Here is a table of points, one per row:
{-0.4, -0.8, -0.6, -0.7,  0.1,  0.2, -0.5,  0.0, -0.7, -0.8,  0.3,  0.6,  1.6, -0.8, -1.8,  0.0,  1.1, -0.4,  0.4, -0.1,  1.4,  1.1, -1.6, -0.2}
{ 1.5,  0.7,  0.1, -0.2, -0.8,  0.1,  0.5, -1.5,  0.4, -0.1, -0.5,  0.9, -1.3,  0.7,  0.6,  0.8,  0.2,  0.8,  1.3, -1.6, -0.6, -0.3, -0.6,  0.1}
{-1.0,  0.6,  1.2,  0.0, -2.0,  1.3, -0.7, -1.1, -0.9, -2.0,  0.2, -0.7,  0.7,  1.0,  1.2, -0.5, -0.3, -0.9, -1.4,  1.4,  0.4, -0.2,  0.0, -0.4}
{ 0.4, -1.6, -1.3,  0.5, -1.2, -1.0, -2.1,  1.5,  0.4, -0.3,  0.1,  0.1, -0.7, -0.4,  0.2, -0.3,  0.3, -0.8,  0.2,  2.4, -1.4, -2.6, -0.3, -0.6}
{-0.4,  0.1,  1.8, -0.5,  0.5,  1.4, -0.3,  1.8, -0.2,  0.9,  0.3,  2.8, -0.4, -0.7,  0.9,  1.3, -1.3,  0.5, -0.5, -0.3,  1.8, -0.3, -2.0, -1.3}
{-1.3, -1.6,  0.1,  1.6, -0.5, -1.6,  1.0,  0.5,  0.3, -0.3, -0.4, -0.4, -0.8, -0.9,  1.6,  0.1,  1.1,  1.4,  1.6,  0.6,  0.3,  0.5,  0.3,  0.3}
{ 0.4, -0.8, -0.5,  0.8, -0.4, -0.1,  1.9,  0.1,  0.8, -1.2, -1.4, -0.2, -0.6,  1.9,  0.1,  2.3, -0.6,  0.3,  0.2,  1.4,  0.6,  0.6,  1.0,  0.5}
{ 0.0,  0.8, -1.5, -0.8,  2.1,  0.4, -2.0,  0.3,  0.3, -1.2, -2.7,  0.1,  1.3, -0.6,  1.2, -0.4, -2.0,  1.9, -0.5, -0.6,  1.2, -0.4,  2.5, -0.8}
{ 0.3,  0.6,  0.1,  1.7,  0.4,  1.3,  0.8,  1.5,  0.0, -0.6,  0.9, -0.8, -0.9,  0.6,  0.2,  0.5,  0.3,  0.1,  1.0, -0.2, -0.2,  1.4,  0.3, -0.8}
{ 0.5, -0.9, -0.7,  1.3,  0.6,  0.2,  0.9, -0.4, -0.4,  0.6, -1.1,  0.2,  0.4,  0.1, -1.4, -0.3, -0.6, -1.0, -0.6, -2.8, -0.3,  0.7, -1.1,  0.7}
{-1.5,  0.7,  0.1,  0.0,  1.0, -0.5,  0.2,  0.8, -1.8, -0.4,  0.3,  0.9,  0.9,  2.0, -1.1, -0.2,  1.3,  0.3,  0.1,  1.0, -0.6, -1.0, -0.7,  2.8}
{ 0.9,  0.5, -0.9, -2.7, -0.5, -2.0, -1.0,  1.5, -0.7,  0.1,  0.3,  1.8, -0.1, -1.0,  2.1,  1.0,  0.6,  0.1,  0.2, -0.6, -2.4,  0.4,  0.1,  0.7}
{-1.3,  0.3,  0.8, -1.8, -0.1,  0.6,  0.6, -0.6,  1.2, -0.2,  1.4,  1.5,  0.2,  0.2,  0.3,  0.9, -0.4,  2.0,  0.3,  0.0, -0.4, -0.9, -0.1, -0.8}
{ 0.6,  0.2,  0.2,  0.3,  1.1,  0.7, -1.0, -0.9,  0.3,  0.2,  0.1, -1.9,  0.7, -0.3, -1.6, -0.1,  1.6,  0.8,  1.7, -0.3,  0.0,  0.0, -0.4, -1.3}
{ 1.0,  1.1, -1.1, -0.1, -1.2, -0.8,  0.1,  0.3,  1.9,  0.9, -1.9,  1.1,  0.1,  0.0, -0.1, -1.6,  1.7, -0.1, -1.0, -0.2,  0.6, -0.3, -0.4,  0.1}
{-1.7, -0.7,  1.1,  0.6, -0.8, -0.2,  1.2, -1.0,  0.1,  0.7, -1.2,  0.1, -0.3, -2.3, -0.1, -1.3, -1.1,  0.1,  0.0, -0.6, -1.7,  0.1,  0.3,  1.3}
{ 0.9, -0.8, -1.4, -0.4,  0.0,  1.1,  1.2, -1.0,  0.5, -1.3,  0.9,  0.2,  0.2, -1.1,  1.6, -0.5,  0.2, -1.0, -0.5, -0.8,  0.3, -0.4, -0.8, -1.3}
{ 0.2, -1.1,  0.5, -0.7,  1.0, -0.3, -1.4, -1.7, -1.8, -1.6, -0.7, -0.7,  0.0,  0.7,  1.0,  0.1, -0.9, -0.9,  0.3, -0.3, -0.2,  0.6, -1.1, -0.7}
{ 1.3,  0.2, -0.1,  1.0,  0.4, -0.7,  0.6, -0.6, -0.3, -0.9, -0.4, -0.3,  2.2, -0.5,  0.1, -0.6,  0.9,  1.0, -1.1,  0.9,  0.0,  1.0, -0.6,  0.7}
{ 0.5,  0.5,  0.2,  1.9, -1.6, -1.0, -0.2,  0.5,  1.1,  0.3,  1.1, -1.0,  1.0, -1.1, -0.3, -0.7, -1.1, -1.6, -0.1,  0.2,  2.3, -1.3, -0.7,  0.8}
{-0.1, -0.9, -1.2,  0.9, -1.0,  1.9, -1.0,  0.9,  0.2,  1.7,  0.5,  0.4,  0.4, -0.2,  0.8,  0.5,  0.9,  0.5, -2.0, -0.4, -0.9,  1.6,  1.7,  1.2}
{-0.2,  0.9,  0.4, -0.2, -0.3, -1.8,  0.5, -1.1, -1.2,  2.1,  0.0, -0.5,  0.3, -0.8,  0.7, -0.7,  0.3,  0.3, -0.1, -0.3,  1.2, -0.5, -1.3, -0.4}
{ 0.6, -0.4, -0.6,  1.3,  1.7,  0.0, -0.2, -1.6, -0.6, -0.1,  1.6, -1.1, -0.4,  0.0,  1.0,  1.3,  1.9,  0.4, -0.6,  0.1,  0.8,  0.1,  0.5,  0.1}
{-0.7,  1.0, -0.8, -0.7, -0.3,  0.1, -0.7, -0.1,  0.4, -0.6,  0.3, -1.3,  0.3, -1.5, -1.2,  2.9,  0.2,  0.4, -3.4, -0.5, -2.0, -1.3, -0.4,  0.9}
{ 0.1, -0.5,  0.2,  0.4,  1.2, -0.3,  1.8,  1.7,  1.0, -1.5,  1.0, -0.8,  0.8,  1.9,  1.0, -0.9, -0.5, -1.7, -0.9, -0.9, -0.7, -0.2, -1.0,  0.4}
{-0.4, -0.1, -0.6, -1.4, -1.1, -0.3, -0.6, -0.2,  0.4,  0.6,  0.3, -1.6, -1.9,  1.4,  0.3, -1.1, -0.3,  0.2, -1.7,  0.3, -0.3,  0.8,  0.8, -0.8}
{ 3.0, -0.6,  1.6, -0.7,  0.3,  0.4, -0.9,  1.6,  0.1, -0.3,  0.1, -1.2, -1.6,  1.0,  0.2, -0.4,  0.0,  2.1, -0.1,  0.2,  0.7, -1.7, -0.2,  1.3}
{ 0.7,  1.3, -1.9,  1.7,  1.5, -1.5,  0.0,  0.2, -0.7,  0.7,  0.3,  0.2,  0.3,  0.5,  0.0,  0.4, -1.3, -0.3,  0.2, -0.2, -1.2,  0.4, -0.1, -1.0}
{ 0.8,  0.1, -1.7, -1.6, -0.6,  1.3,  0.4,  1.1, -1.3,  2.0,  1.4, -1.5, -0.9,  0.1, -1.3, -1.4,  0.0,  0.4,  0.0, -0.1,  0.2, -0.4,  0.6,  0.2}
{-0.5,  1.0,  1.0, -0.9, -0.7,  0.7,  0.7,  1.4, -1.4,  0.5,  0.3, -1.0,  0.6, -0.1, -0.3,  0.3,  1.2, -0.9,  0.8, -0.6, -0.9,  0.4,  0.3, -1.2}
{-1.5,  0.8, -0.2, -1.2, -0.8, -0.1, -0.4, -0.3,  1.9, -0.3, -0.5, -3.1, -0.3, -1.1,  0.6,  0.7, -1.7,  1.1,  1.9, -0.5,  0.6,  1.4, -1.9,  2.7}
{ 1.0,  0.6,  2.0, -0.6,  0.5, -2.1, -0.3, -0.7,  0.6,  0.1, -0.3, -0.4, -0.6, -0.7,  0.3,  1.3, -0.3, -1.9, -0.5,  0.6,  0.2,  1.2,  0.6,  0.4}
{ 1.2, -0.2, -0.5, -1.6, -0.5,  1.0,  1.1, -1.5, -1.2,  0.3, -0.4,  0.7, -0.4,  0.4, -0.9, -0.6, -0.9,  0.3,  0.7,  1.6, -1.0, -0.2, -1.3, -0.4}
{-0.4,  0.7,  0.8,  0.5,  0.5, -0.9,  0.4, -1.1,  0.0,  0.8, -0.5,  0.3,  0.6,  0.3,  0.1, -0.4,  1.4,  1.7, -0.6,  1.1, -0.2, -0.6, -0.8, -0.1}
{-1.0,  1.1, -0.4, -0.6,  1.6, -0.6, -0.2,  0.6,  1.0,  0.4, -0.5,  0.3, -2.2, -0.5, -1.5,  1.3,  0.9, -2.2,  0.1,  1.7,  0.9,  1.5,  0.0, -1.1}
{-1.7,  0.4, -0.5, -1.2,  0.7, -1.4,  1.8, -0.3,  0.3, -1.3,  1.6,  0.8,  0.0,  1.0, -1.0, -0.8, -0.8,  0.4, -0.3, -0.6,  0.5, -0.7,  0.9, -1.2}
{-1.8,  0.0,  0.5,  0.8,  1.5,  0.9, -1.6, -0.2,  1.7,  2.3, -0.4, -0.7,  0.9,  1.2,  1.3,  0.1, -0.5, -1.1,  1.1,  0.1, -1.4, -1.1, -1.2, -1.4}
{-0.7, -0.7, -1.3,  0.0, -2.2, -0.9, -1.7, -1.4,  0.3, -0.7, -1.0,  1.1, -0.7,  1.6, -0.6, -0.6,  1.4, -0.2,  0.6, -1.6,  0.6, -0.4,  0.4, -0.3}
{ 0.6, -1.6,  1.0, -0.9,  1.7,  0.5, -1.2, -0.8,  1.5,  0.3,  0.6,  1.6,  0.6,  0.9, -1.6, -0.3, -0.8, -1.4,  0.7, -0.2,  0.3, -0.5,  1.6,  2.8}
These points spread out most along one direction. How far along it is each point below, from 0 to 99? The average is 50, and the first point in the table lies past the average. One standard deviation of the points above along it is 16.
{ 0.6,  0.3,  1.6, -0.6, -0.1,  1.8,  0.7,  0.8,  0.2, -1.1, -2.1,  0.4,  0.7, -1.0,  0.4, -0.9,  1.3, -0.8,  0.1, -0.5, -0.6,  0.5, -0.2, -0.6} -> 52
{ 1.1, -0.6,  0.0,  1.0, -1.3,  0.4,  0.6,  0.0,  0.0,  0.4, -1.2,  0.2,  1.3, -0.4, -2.5,  2.4, -0.6,  0.1,  0.8,  0.1, -0.1, -1.0, -0.1, -0.7} -> 56
{ 0.5,  1.1,  0.1, -0.4, -0.3, -0.8, -0.9,  0.9,  1.3, -0.9,  1.0, -0.4, -0.3, -0.9, -0.7, -1.7,  1.1,  0.2, -0.4, -1.1,  0.8, -0.3,  1.4, -0.2} -> 41
{ 0.0, -1.3, -1.0, -0.2, -0.2,  0.2,  0.8, -0.8, -0.7,  1.5,  1.5,  0.8,  0.4, -0.6,  1.2,  0.2, -0.8,  0.3, -0.1,  1.0,  1.9,  0.8,  0.0,  0.1} -> 53
{-0.9, -2.8,  2.1, -0.2,  0.7, -1.5,  1.4,  0.8, -1.0,  1.4, -1.2, -1.2, -0.1, -0.3, -0.6, -0.2, -0.6,  0.3, -1.3, -0.4,  0.1, -1.2,  1.6, -2.0} -> 53
{-0.4, -1.9,  1.2,  0.7,  0.9,  0.6, -0.5,  0.0,  0.6,  0.3,  0.2,  0.9, -1.6,  0.5, -0.2, -0.5,  0.6,  1.0, -1.0, -0.5, -0.3,  1.7, -1.4,  0.4} -> 54
{ 0.5, -0.8,  1.0,  0.1,  0.1, -0.7, -0.1,  0.2,  0.0, -0.6,  1.1,  0.7,  1.5, -1.4,  0.1, -0.9, -0.1,  0.1,  1.7,  1.4, -1.0,  1.8,  0.8, -0.2} -> 58
{ 0.2,  2.2,  1.1,  1.4,  0.8,  1.3,  0.2, -1.7, -1.0,  0.4, -0.2,  0.8, -1.8, -1.0,  0.6, -1.2, -0.9, -0.6, -0.6,  0.9, -0.2, -1.3,  0.9,  1.0} -> 52
{-0.5,  0.5, -1.4, -0.7,  0.1,  1.3,  1.5,  0.8, -0.7,  0.8, -1.8,  0.3,  0.3,  1.1,  1.0,  0.0,  0.6, -1.5,  1.4,  1.3,  1.2,  0.0,  0.4,  0.8} -> 54
{-0.8,  0.6,  1.0,  0.2, -0.9,  0.1,  0.4, -0.1, -1.5,  0.3,  1.0,  0.2,  1.1,  0.5,  1.0,  2.0,  0.5, -1.1,  1.2, -1.7,  0.6, -1.0,  2.3,  0.3} -> 52
{ 0.9,  1.2,  0.0,  0.4, -1.9, -0.1, -0.8, -0.1,  1.8,  0.8,  1.0,  0.5,  1.0,  1.6, -0.8, -0.6, -1.6,  0.7, -0.5,  0.8, -1.2,  1.9,  0.7, -1.0} -> 41
{-0.7,  0.9, -0.4,  1.9, -0.9,  0.0, -2.2,  1.4, -2.7, -1.1, -0.4, -0.1, -1.3,  0.4, -0.9, -0.9, -1.2,  1.0, -0.2, -0.6,  0.3,  1.0,  0.0, -0.2} -> 46
{-0.4, -0.1, -0.8,  0.7,  1.1,  1.1,  1.1, -0.7,  0.3, -1.8,  1.3,  0.7, -1.3, -1.6, -0.9, -0.1, -0.4, -0.2,  1.1, -0.3, -0.1, -1.4,  0.7,  0.3} -> 57
